One turning vector, and how many ticks it has turned:
The counts run from 0 to 769.
[132  99 156 134 104 133 112  97  97 139 141  90 137 174  66 126 110 157
 103  79  83 151 129 123 128 117 133 178 106 129 132 137 161  94 149  88
 135 123  95 135 156 139 116  95]
323
[120 114 135 121 128 141  96 116 113 109 105 153 180 183  67 130 115 136
 124  96 119 132  66 123 129  83 127 143  97 131 157 140 163 123 163 114
 160 134 124 143 137 156  87  90]
339
[150 135 104 109 103 120 141 158 136 140 150 117 126 144  65 102 161  58
 126 150 100 111 163 121 105 111 126 136  78 105 108  97 143 123 127  97
  85 129 110 123 105 132 157 105]
165
[147 145 150 106 140 149 164 148 117 156 149 152 101 151 123 113 164  57
 146 158 100 132 184 173 120 147 102 136 106 118  98 159 118  86 110 136
 123 159 147 153 121 133 154 127]
517
[154 107 109 168  89 180 162 125 122 119 184 113 156 108 115 132 142 143
 124  88  88 157 129 118 120 103 116 141 120 110 144 127 117 161 127  95
 153 107 127 128  83 160  72  87]
71
[132 115 129 100 105 179 129 135 101 132 137 168  97 125 128 122  87 108
 144  99 136 139 184 114 148 162  99 152 117 135 163  95 131  80 148  90
 132 148  93 145 183 140 147 108]
383
[131 117 146 118 131 168 165 150 124 147 157 121 169 176  99 142 134 122
  95 114  66 158 146 133 140 173 105 150  95  97 100 156 147 146  99 117
 148 142 143 164  89 157 102 103]
427
[143 139 159 146 120 158 141 115 119 128 134 131 162 134 103 149 145 144
 153  77 119 147  88 167 111 107 117 133 113 154 153 166 152 142 124 146
 192 128 158 159  89 151  66  99]
343
[101  94 152  88 108 120  75 125 153 118 145 157 162 166  69 140 160 108
  75 129 124 121  99 111 139  88 112 130 118 149 105 120 145 130 121 135
 113 158 161 108 136 172 119  81]
689
[ 96 125 122  75 101 154 117 161 130 130 157 136 116 144 109 148 135  83
  76 123  99 123 148  99 157 169 106 126 128 128 126  74  96 164 125 108
 120 154 126 121 158 148 134  73]
292
[136  96 181  94 119 144 102 131 128 129 150 115 126 154  92 145 160 109
  74 130 120 143 170 130 113 106  87 155 116 158  77 148 133 142  93 143
 119 164 146 142 138 156 127  80]
184
[133 110 145 125 112 154 152 128 114 136 170 103  95 137 121 147 133 121
  93 111  50 155 193 119 139 144  90 166 138 109 108 141  97 118 143  93
 104 158 121 112 164 142 119  95]
306
[134 133 127 108  92 182  86 170  89 147 122 134 113 135  88 157  98  93
 107 141 139 128 199 122 138 115 110 168 112 140 135 142  93 117 100 104
 140 133 118 127 135 122 165  83]
397
[ 93 142 132 124 104 112 141  90 127 147 146 147 133 137 104 141 117 148
 145  75  63 133  80 132 150 158 150 137 149 122 163 103 146  91 177 101
 161 145 122 104 154 159 100  96]
218
[119 130 159  77 118 105 119 123 127 158 115 199 132 155  94 114 130 107
 151 132 123  82 149 110  94  98 105 141 139 134 140 163 168  83  97 137
 155 184 135 163 139 135 133 102]
106
[162 116 159 155 121 142 103 100  95 131 183  83 133 153  75 113 150 115
 136 122  89 148 108 159  94  48 120 129 103 121 149 133 104 115 122 118
 137 116 123 124 134 118 109  95]
330
[123  83 162 143  99 123 136  77 133 131 187 108  96 126  97  76 146 126
 130 109  86 113 133 151  93 126  88 117 134 152 136  89 161 147 140 102
 145 148 143 130 146 116 100  97]
452
[139 132 105 140  89 130 131 144 151 114 143 133 160 115  69 163 144 132
 130  73 103 128  80  91 166  83 122 135 105 130 154 119 140 128 170  97
 117 107 146 101 110 167  85 111]
67
[ 86 127 115 116  99 115 147 101 124 150 126 168 128 145 102 121 104 140
 132  99  67 110 119 109 125 161 139 150 159 112 153 130 164  99 169  88
 167 166 109 116 156 152 106  93]
719
[117 139 118 148 106 183 160 161 111 174 141 145 119 106 119 147 108 106
 152 140  86 149 184 156 139 189 117 142 134 103 134 132 115 121 128 110
 165 149 162 116  86 137 147 106]
639
[113 117 161 102 114 132 162 148 138 168 138 161 108 149  96 116 132 100
 137 128  93 121 181 141 156 185  88 147 110 128 111 140 183  82 122 107
 116 155 170 149 128 129 160 144]
30
[127 119 131  99 110 168 168 153 103 145 170 142 112 160 113  83 124  82
 141 124 115  95 156 134 138 170  89 127  95 132 152 105 143 137  92  94
 159 114 146 187 132  97 127 129]
26
[101 128 142 110 119 159 133 118 115 154 146 154 144 137 120 161  83 159
 125  78  68 140 124  96 132 155 112 137 159 102 170 127 118 122 119 114
 177 168 112 137 136 155  92  78]
215
[156 124 104 149  99 150 175 106 126 108 180 112 146 118 112 118 148 129
 135  69  84 145 108 118 123 114 124 134 109 116 154 101 127 149 161  84
 133 105 100 133 114 157  70  94]
573
[148 127 116 162  91 152 138 107  84 129 119 132 114 134  87  86 119 110
 177 104 135 116 125 170 116 106 143 159 103 160 170 141 161 100 174  78
 175 101 126 141 134 108 123 116]
741
[106  86 145 138  85 164 100 130 122 123 146 103 117 135  71 138 103 148
  93  84 116 139 127 128 180 146  98 152 106 158 146  92 163 134 160  81
 132 113 157 112 155 131 128 112]
50
[118 120 149 162  87 159 123 147 142 133 150 101 124 101  91 186 138 147
 113  81  88 160 130 143 170 142  96 138 134 155 131 136 121 149 150 116
 138 129 188  93 103 154 101 105]
555
[118 137 106 150 122 123 140  97 112 148 172 142 111 128 104  93 132  92
 168 140  52 119 119 148  96 107 140 117 149  85 160 106  96 104 164  94
 146 160 112  83 133 126 118  95]
225
[128 111 141  80 135 197 118 169 123 119 149 176 154 144 119 154 113  93
 112 109 147 161 137 112 172 156  84 125  89 130 137  85 122 118 104 134
 134 141 138 161 128 170 132 104]
276
[146 125 147 138 138 124  97 143 126 143 134 151 163 148  63 142 135 119
 141 142  94 133 122 116  99  34 107 136 110 102 130 185 130 104 115 135
 135 163 143 124 102 145 106 105]
334
[129  98 166 136 106 137 151  79 127 132 181  98  92 124 111  92 147 129
 131  91  89 116 138 157 103 136  79 123 136 158 139 105 151 157 133 112
 154 146 149 142 151 117  86  98]
451
[140 134 126 118  88 168  99 179  98 154 124 148 108 122  90 165 116  87
 113 153 134 126 211 117 129 103 112 160 123 135 129 155  93 108  97 110
 135 143 140 114 125 125 170  98]
396
[108  88 143 100 144 150 148 129 135 108 141 147 129 171 102 103 116 117
 100  90  87 117 124  93 125 135  65 133 111 111 135 118 158 154 147 100
 131 178 120 162 176 139  82 100]
444
[156 122 110 104 119 125 167 101 119 123 177 161 160 156 110  86 143 108
 145 109  89 117 116 100  88  96 126 130 106  95 149 112 149 113 123 100
 141 130  75 164 119 154  89  91]
88
[137  88  94 160  90 150 154 105 130 122 176 136 163 135  95 107 140 131
 114 120  76 152 125 123 109 103 147 150 119  97 128 109 148 144 150  85
 142 124 123 103  84 174 102  83]
73
[146 142 117 143  84 128 145 152 157 126 149 133 161 101  82 172 153 141
 137  72 101 137  97  96 156  80 119 141 110 130 150 136 135 133 154 100
 125 109 156 109  86 167  78 114]
68
[123 113 183 104 134 167 134 133 113 141 143 107  87 154 112 132 123  95
 117 107 102 160 171 163 154 185  74 144 107 148 110 115 129 109 135 118
 119 149 142 150 173 126 148 118]
33
